One turn moves every row onto another: examples first, then more rows asked:
k533: [17, -8, 4, -48, -41, 10, 35, 0, 3, 6, -20, 1, -1, 3, -11, 13, -21, -3, -12, 15, -36, 2, -19, 45, -2, 27, 5, -7, 17, 43, 0, -24, 2, 25, 6, 24, 1, -5, 32, 18, -5]
k513: [-12, -2, 5, -12, 37, -3, -25, -3, 29, 7, 0, 4, -20, 17, -19, 4, -4, -7, -2, -18, 53, 7, 21, -1, 26, -10, -21, 11, 17, 9, 26, -21, -12, 0, 3, -5, -31, -11, -13, -45, 38]
k853: [12, -7, -11, 0, 19, -9, 6, -5, 11, -11, -4, 16, -13, -22, -19, 30, 6, -11, -36, 28, 31, -30, 49, 22, -5, -19, -8, 2, 7, 32, 4, -31, -1, 8, -12, -39, -14, 4, -16, -17, 12]
k422: [-21, -14, -25, 7, 24, 3, -1, -58, 3, -52, -4, -26, -22, 14, 20, -26, -14, 12, 19, 14, 7, 21, 8, 7, 22, 0, 4, -12, 13, -1, 11, -7, 13, -8, -4, -18, -5, -7, -3, -17, -5]
k318: [18, -4, 8, 4, -43, 1, 33, 41, -11, 6, -15, 17, 7, -30, 8, -6, -12, 3, 16, 6, -36, 3, -26, 9, -42, -2, 29, 6, -27, 0, -25, -14, -10, 21, 17, 22, 27, -1, 5, 31, 5]
k419: [-10, 1, -11, 12, 24, -9, -20, -25, -9, -16, -2, -37, 19, 4, 37, -29, 24, 39, 24, -21, -1, -3, 5, -18, 19, -10, -13, -6, 7, -11, 8, -4, -24, -24, 17, -21, 2, 18, -5, 20, 21]
k773: [25, 9, -30, -26, -13, -11, 15, -5, 45, 14, -6, 24, 25, -2, -21, 9, -27, -12, -18, 39, 15, -10, -23, -3, 16, 24, 27, 22, 16, 28, 37, -17, 13, 29, -14, 0, -3, 13, -3, 20, 16]
k17: [-38, -23, 3, -29, -14, 2, 29, -2, -14, 14, -19, -15, -48, 5, 0, 1, -9, -2, -3, -17, -37, 20, -2, 30, -3, 10, -16, -11, 19, 23, -42, -20, 4, 2, 13, 43, 0, -14, 19, -12, -6]
k656: [-33, 2, -5, -26, -8, 12, 45, 36, -29, 18, 23, -10, 1, 23, 2, 5, 18, -4, 18, -28, -36, 16, 4, 37, -2, 15, -29, 11, 6, -12, -17, 9, -15, -13, -9, -26, -4, -2, 6, 5, -6]
k718: [4, 5, 25, -19, -16, 4, 12, 34, 14, 23, 8, 14, 6, 19, -3, -16, -24, 7, 28, -29, -4, 23, -45, -4, -3, 42, 10, -8, -17, -19, 4, 30, 2, 34, -1, 29, 22, -10, 28, 0, -14]
k727: [-9, -13, -28, 19, -5, -11, -26, -23, -20, -44, -8, -25, 15, -7, 23, -29, 37, 17, 14, 4, 4, -34, 21, 3, 6, -8, 3, -21, -5, 17, -2, -30, -29, -1, 8, -12, -15, -25, 0, -12, 12]
k555: [13, -16, 9, 11, 21, -14, -12, -7, 46, 19, -5, 22, 8, -38, 19, 11, 13, 20, -32, 0, 20, -24, 32, -22, -16, -40, 19, 10, 10, 22, -11, -1, -8, 1, 11, 19, 8, 32, -1, -14, 2]
k902: [12, 6, -8, 4, 6, 1, 6, -27, 17, -27, 4, 8, -11, -26, -14, 22, 6, -5, -32, 10, 43, -25, 40, 3, -11, -16, -11, -2, -1, 23, 20, -19, -10, -11, -22, -48, -16, -1, -19, -2, 14]
k655: [-39, -25, 3, -20, -2, -16, 19, 12, 0, 35, -4, -9, -6, -1, -8, -1, 5, -9, 37, -38, -23, 13, -8, -2, -11, 27, -4, -14, 12, -4, -47, 21, -4, 28, 8, 36, 22, 4, 9, -23, -16]
k753: [6, -12, 8, 10, 6, -12, -13, -37, 47, 12, -13, 12, -2, -41, 6, 11, 7, 19, -16, -6, 32, -20, 25, -36, -10, -39, 22, -6, 13, 23, -1, -5, -16, 3, 9, 10, -5, 27, -15, -17, 13]
k805: [-19, -14, 17, -8, 4, -8, 21, 17, 23, 25, 6, -5, -1, 19, -2, -11, -14, 1, 46, -36, -19, 19, -46, -10, -3, 37, 4, -14, -6, -10, -28, 25, 7, 34, 3, 30, 25, 0, 27, -2, -13]
k126: [15, 9, -10, 13, -26, -7, -3, 17, 1, 22, 5, 18, 14, -15, 0, 17, -35, 4, -19, 19, 15, -20, -36, -20, 12, -15, 22, 23, -19, 5, 16, -36, -9, 45, 33, 1, 0, 26, -10, 29, 37]
k772: [0, 9, 7, 24, 49, -1, 0, 20, 30, 7, 15, 14, -4, 0, 12, 8, -15, 2, -1, -15, 35, 15, 21, -32, -11, -34, 4, 27, -8, -23, 19, 20, 0, -13, 1, -20, 14, 21, -26, -15, 5]
k307: [14, 14, -3, 10, -14, 8, 0, 17, 43, 20, 18, 39, -2, 2, 2, -19, -35, 14, -25, 25, 28, 0, -41, -12, 21, 7, 24, 23, -16, -9, 25, 3, 25, 20, -22, 6, -6, -5, 19, 10, 14]
k541: [-17, -4, 8, -4, 18, 6, -31, -26, 38, 6, -2, 4, -23, -7, -12, 2, -7, -1, -1, -19, 54, -1, 14, -22, 10, -19, -21, -8, 11, 9, 29, -18, -5, -4, 5, -6, -38, -1, -8, -33, 39]
k592: [9, -11, -6, 10, -26, -9, 43, 46, -14, -9, 2, 5, 13, -9, 12, -5, 18, -4, 12, -9, -52, -11, -19, 7, -44, 4, 20, 1, -27, 11, -33, -14, -19, 7, 2, 17, 24, -17, 10, 27, -8]
k245: [22, 35, -14, -2, 1, -16, -15, 27, -1, 27, -30, 12, -10, 7, -33, -1, -28, -4, -18, 13, 25, -27, -26, -33, 28, 10, -7, 7, -22, 8, 35, -24, -7, 28, 0, 5, -7, -6, -14, 24, 30]
k338: [-9, -20, -5, -34, -23, 4, 40, -10, 5, 2, -23, -13, -32, 15, -7, 9, -11, -4, -3, 7, -48, 4, -23, 36, 4, 19, 1, -20, 13, 45, -20, -30, 8, 22, 4, 34, -11, -13, 32, 0, -10]
k5: [-14, 21, -4, -22, -3, 5, 44, 37, -26, 16, 1, -16, -7, 40, -16, 3, 9, -1, 36, -23, -34, 16, -27, 33, 19, 26, -21, -1, -13, -1, -6, -9, -21, 3, -8, -28, -13, -14, 4, 18, 21]
k386: [-13, -32, -25, 18, 22, -16, -8, -47, 17, -23, 2, -22, 8, -20, 24, -24, 12, 20, 17, 19, 3, -16, 10, -9, -10, 11, 2, -28, 6, -1, -7, 20, 22, 6, -5, -19, 13, 14, 17, 0, -22]
k242: [-12, -7, -7, -6, -24, -10, 44, 40, -26, -13, 2, 5, 3, -4, 7, -8, 25, -11, 3, -23, -36, -3, 15, 19, -34, 16, 5, 6, -4, 9, -36, 2, -22, -12, -19, 13, 26, -33, -8, 4, -28]
k203: [-1, 21, -2, -35, -13, 10, 26, 37, -25, 29, -28, -4, -12, 23, -35, -3, -12, -8, 37, -6, -21, 16, -28, 29, 6, 29, -28, -8, -14, -5, 12, -7, -8, 18, -6, -22, -14, -16, 4, 22, 30]
k274: [-1, 12, 1, 22, 19, 10, -2, -2, 26, -6, 23, 15, 5, -10, 12, 13, -3, 1, 0, -13, 42, 2, 19, -36, -17, -39, 11, 8, -9, -20, 38, 18, -8, -19, -2, -39, -6, 18, -22, -13, 1]

k773 turns into k245
k655 turns into k242
k386 turns into k727
And these:
k533 turns into k203
k555 turns into k853
k592 turns into k338
k541 turns into k274

One turn moves every row onto another: examples first, then more rows asked:
k916: [-60, 53, 46, -30, 45, 39, 13, 66, -2, 22, 16, 35, -29, 24]
k515: [-24, 29, -26, -3, 21, 37, 6, 31, 14, 29, -3, 71, -11, 23]
k788: [-30, 31, 36, 12, 34, 29, 29, 19, -7, -8, -35, 0, -9, -1]
k538: [-33, 59, 15, -14, 73, 20, -14, -3, -5, 33, -33, 21, -19, 49]
k970: [-93, 60, -20, -27, 15, 36, 1, 25, -13, 26, -24, 18, -12, 35]
k967: [-79, 16, -7, -19, 62, 36, -6, 32, 18, 25, -24, 48, 3, -15]
k2: [-43, 55, 17, -23, -13, 60, 6, 21, -4, 39, -10, 30, -42, 7]
k364: [-22, 0, -2, -16, 44, 49, 38, -11, 15, 22, -14, 45, -3, 9]
k465: [-37, 33, 22, 28, 53, 25, 16, 66, -1, 35, -9, 24, -15, 3]
k174: [-46, 53, 12, -16, 58, 81, 30, -23, 9, 14, -11, 37, 0, 35]
k156: [-52, 64, -1, -4, 40, 57, 21, -19, -6, 31, -3, -21, -27, 28]
k986: [-56, 62, 41, -32, 55, 39, 11, 26, 12, -25, -28, 13, -26, 20]
k543: [-66, 43, 6, -26, 105, 49, 9, 29, -16, 28, -11, 12, -6, 0]
k383: [-49, 45, -13, -6, 43, 12, -28, 24, -8, 14, -40, 18, -43, 13]
k183: [-51, 25, 8, -52, 16, 44, 31, 25, -13, 10, -2, 16, -36, -27]
k182: [-13, 52, 17, -26, 44, 46, 38, 11, -22, 14, 18, 20, 22, -9]
k608: [-59, 58, 7, -14, 22, 54, 0, 10, -6, 29, 6, 62, 2, 57]
k596: [-19, 11, -11, -30, 72, 36, 17, 11, 0, 36, 7, -15, 0, 16]
k356: [-29, 64, 23, -7, 25, 45, 4, 22, -56, 29, 9, -2, -6, 20]
k904: [-40, 33, -36, -48, 28, 41, 13, 59, -4, 22, -2, 24, 7, 4]

k916 turns into k986
k356 turns into k543
k596 turns into k904
And these:
k538 turns into k182
k515 turns into k608

